In the rows, zero is written as 128.
Each path below is one point turned by a fixed rotation once a step. After each direction that follows a path, write how fast that rotation turns it, in degrees a step (0 if it stays still).
Each turn is a multiple of 5 degrees from 10 to 175, or 0.
Each row of a path follows its step; steps can be skipped.

step 0: [127 134 121 129 133 140 129 126 130 134 131 129 125 125 130 127 131 131
 129 130 125 123 124 129 132 134 129 132 131 125 119 122 136 120 134 123
 131]
step 1: [134 122 129 128 131 126 126 122 125 132 132 141 127 117 125 127 126 121
 125 127 127 131 123 129 120 131 125 123 133 123 127 130 133 126 122 135
 130]
step 2: [132 134 130 132 137 134 128 121 128 130 125 133 126 134 126 126 128 127
 130 123 130 125 131 130 140 132 122 127 136 129 121 135 127 124 123 124
 121]
step 3: [130 126 127 131 128 133 120 130 130 138 125 131 124 120 130 119 130 127
 131 120 131 123 133 127 124 121 125 118 132 130 133 130 132 129 132 132
 136]
step 4: [128 125 129 123 125 130 122 125 137 128 126 138 126 126 134 124 126 139
 132 123 128 129 123 128 136 133 127 133 131 129 123 129 124 123 132 133
 120]
step 5: [128 131 121 121 128 122 129 122 125 129 122 133 128 125 119 116 135 127
 136 126 131 127 125 121 127 128 123 126 131 130 126 124 131 132 129 125
 136]
step 6: [126 125 136 126 128 127 127 120 122 131 125 130 131 128 128 120 120 131
 124 130 117 128 124 127 134 129 123 128 130 129 130 136 132 128 140 130
 123]
step 7: [126 126 123 128 117 129 134 122 125 126 123 134 120 133 127 123 131 121
 125 124 136 120 125 124 128 123 124 126 129 133 130 130 125 134 128 132
 122]
step 8: [118 126 129 127 128 128 134 124 128 127 131 126 126 125 137 116 125 128
 128 120 121 128 136 131 132 124 130 132 126 136 122 125 130 125 135 127
 131]
step 9: [120 132 118 124 117 125 131 125 128 124 127 136 129 123 127 128 128 125
 123 129 136 128 127 131 123 133 130 125 129 122 128 132 131 124 138 134
 127]
step 10: [123 128 125 120 141 130 139 121 129 127 132 125 131 126 131 123 127 118
 130 128 126 126 128 122 127 133 127 137 131 127 126 132 129 130 127 130
 122]
step 11: [125 125 126 138 121 131 127 128 121 126 128 129 127 121 124 124 131 116
 125 131 126 119 136 133 134 133 126 128 131 119 130 130 131 129 131 129
 130]
Directions:
[130 131 127 127 125 131 131 127 131 127 126 129 126 128 127 130 129 128
 127 130 130 126 128 127 127 128 129 128 131 130 130 128 130 129 128 125
 131] : 160
[127 131 130 127 132 125 130 126 127 129 127 129 132 130 124 129 128 126
 128 131 127 128 128 128 127 129 127 127 129 128 129 132 129 128 127 129
 127] : 85
[123 129 128 126 125 126 131 128 127 123 128 125 128 127 130 127 127 125
 127 128 128 127 128 129 128 128 128 131 127 127 131 128 128 129 130 128
 127] : 25

step 0: [130 121 130 128 135 124 124 136 136 131 122 127 126 138 134 127 128 120
 131 130 121 125 126 130 117 130 128 129 126 131 119 118 119 126 131 129
 139]
step 1: [126 126 123 130 115 136 120 133 127 132 127 126 130 119 135 133 136 130
 118 129 131 129 127 132 133 116 122 127 131 126 122 134 126 120 126 132
 126]
step 2: [134 129 126 128 124 130 139 126 127 131 133 128 122 131 118 128 128 135
 125 129 123 138 136 115 130 133 131 131 124 132 130 141 135 129 126 121
 129]
step 3: [130 128 130 132 138 123 129 121 127 125 119 133 129 124 125 126 124 118
 132 116 132 122 124 129 130 130 123 138 122 118 138 125 126 128 132 122
 126]
step 4: [125 131 123 123 134 127 123 133 133 121 126 126 130 132 141 131 123 137
 130 127 130 129 128 134 130 127 126 118 134 134 137 121 134 136 125 139
 127]
step 5: [123 137 126 128 128 127 132 131 131 137 131 122 127 130 121 126 130 123
 125 140 127 123 124 131 116 123 136 120 125 126 116 131 122 133 125 127
 122]
step 6: [129 125 136 131 121 121 120 126 125 128 134 141 129 127 135 124 140 127
 130 133 127 135 131 126 128 126 129 141 136 124 124 129 128 121 127 120
 130]
step 7: [134 116 135 133 132 141 130 131 128 121 125 121 121 132 129 140 126 130
 128 124 123 125 130 124 133 132 119 127 123 129 125 134 132 127 131 127
 136]
step 8: [130 133 118 129 125 127 130 126 130 139 113 122 128 129 124 123 115 126
 120 123 134 137 129 131 132 127 125 128 126 125 134 126 124 123 127 132
 125]
step 9: [123 130 115 120 133 125 129 126 134 126 134 139 135 120 127 127 135 135
 130 128 127 127 128 119 123 125 128 130 125 131 134 129 130 141 129 129
 121]
step 10: [129 140 137 130 131 124 138 130 123 121 128 128 124 130 134 128 132 119
 137 130 122 120 122 135 128 126 134 121 129 126 130 130 134 126 121 121
 130]
step 11: [128 123 136 134 132 124 108 130 132 128 131 117 124 136 131 125 128 128
 121 132 136 131 131 134 128 130 134 134 131 129 124 124 128 130 131 128
 130]
Directions:
[131 129 127 132 127 129 127 126 127 129 128 122 130 131 127 126 128 130
 127 131 129 127 127 127 128 128 129 128 128 129 129 130 129 128 126 130
 125] : 115

step 0: [130 128 118 128 132 136 130 122 123 128 131 131 128 134 128 136 129 132
 128 120 130 134 126 134 123 132 133 136 140 128 131 135 123 131 130 133
 126]
step 1: [120 127 129 124 126 134 133 139 127 125 134 130 125 127 123 128 125 123
 136 126 126 126 123 135 125 131 131 133 135 117 135 130 123 134 127 134
 132]
step 2: [133 129 127 126 128 133 134 133 122 126 128 132 128 132 119 130 130 129
 129 124 125 132 131 134 124 141 117 124 138 133 135 134 129 126 126 134
 127]
step 3: [126 124 117 128 126 125 125 130 126 127 127 126 125 128 123 129 125 125
 125 131 122 128 119 133 118 132 126 138 135 132 136 127 121 127 129 137
 137]
step 4: [121 125 125 124 128 129 129 132 121 123 139 140 129 130 125 128 132 128
 135 126 126 132 127 129 128 125 123 130 136 132 140 131 122 118 128 125
 130]
step 5: [132 118 122 129 135 136 130 130 127 131 134 126 125 126 123 136 127 131
 133 122 133 125 125 135 126 134 127 134 131 134 135 127 122 128 140 134
 127]
step 6: [113 129 119 121 135 128 134 135 118 125 132 129 122 129 125 128 122 130
 130 125 126 131 120 132 129 133 127 131 135 123 128 131 130 125 130 132
 130]
step 7: [130 121 132 127 124 133 139 131 122 121 123 134 120 132 118 135 129 129
 125 127 126 126 129 128 126 130 128 129 135 130 136 135 127 125 137 135
 130]
step 8: [124 129 124 132 130 131 128 138 125 127 132 128 127 127 123 139 128 125
 121 127 127 140 117 133 125 130 124 129 128 130 131 128 124 123 128 139
 136]
step 9: [125 130 125 134 133 125 136 126 125 122 134 136 128 134 122 129 126 129
 135 124 128 125 121 123 129 125 130 129 138 136 137 130 125 124 126 137
 134]
step 10: [129 123 128 130 122 132 130 135 121 134 137 128 123 127 120 136 120 132
 137 135 130 129 122 130 131 135 128 129 127 133 133 127 122 124 134 132
 129]
step 11: [112 124 121 133 134 133 136 125 121 126 125 126 128 130 127 128 126 132
 130 128 133 134 122 125 127 136 120 126 132 133 131 133 125 126 131 131
 131]
Directions:
[127 128 129 126 127 128 129 132 127 130 129 126 129 128 127 125 124 126
 126 127 131 128 127 129 126 127 128 131 124 127 126 126 124 126 127 129
 129] : 155
[128 126 128 126 127 128 127 126 125 127 123 128 124 128 126 125 129 127
 130 129 126 129 126 128 130 131 127 128 125 129 127 129 128 128 126 129
 127] : 85
[126 129 128 127 129 131 128 129 128 126 124 126 127 127 128 130 127 130
 128 124 129 128 130 130 130 128 131 129 128 124 128 131 128 127 129 127
 127] : 60
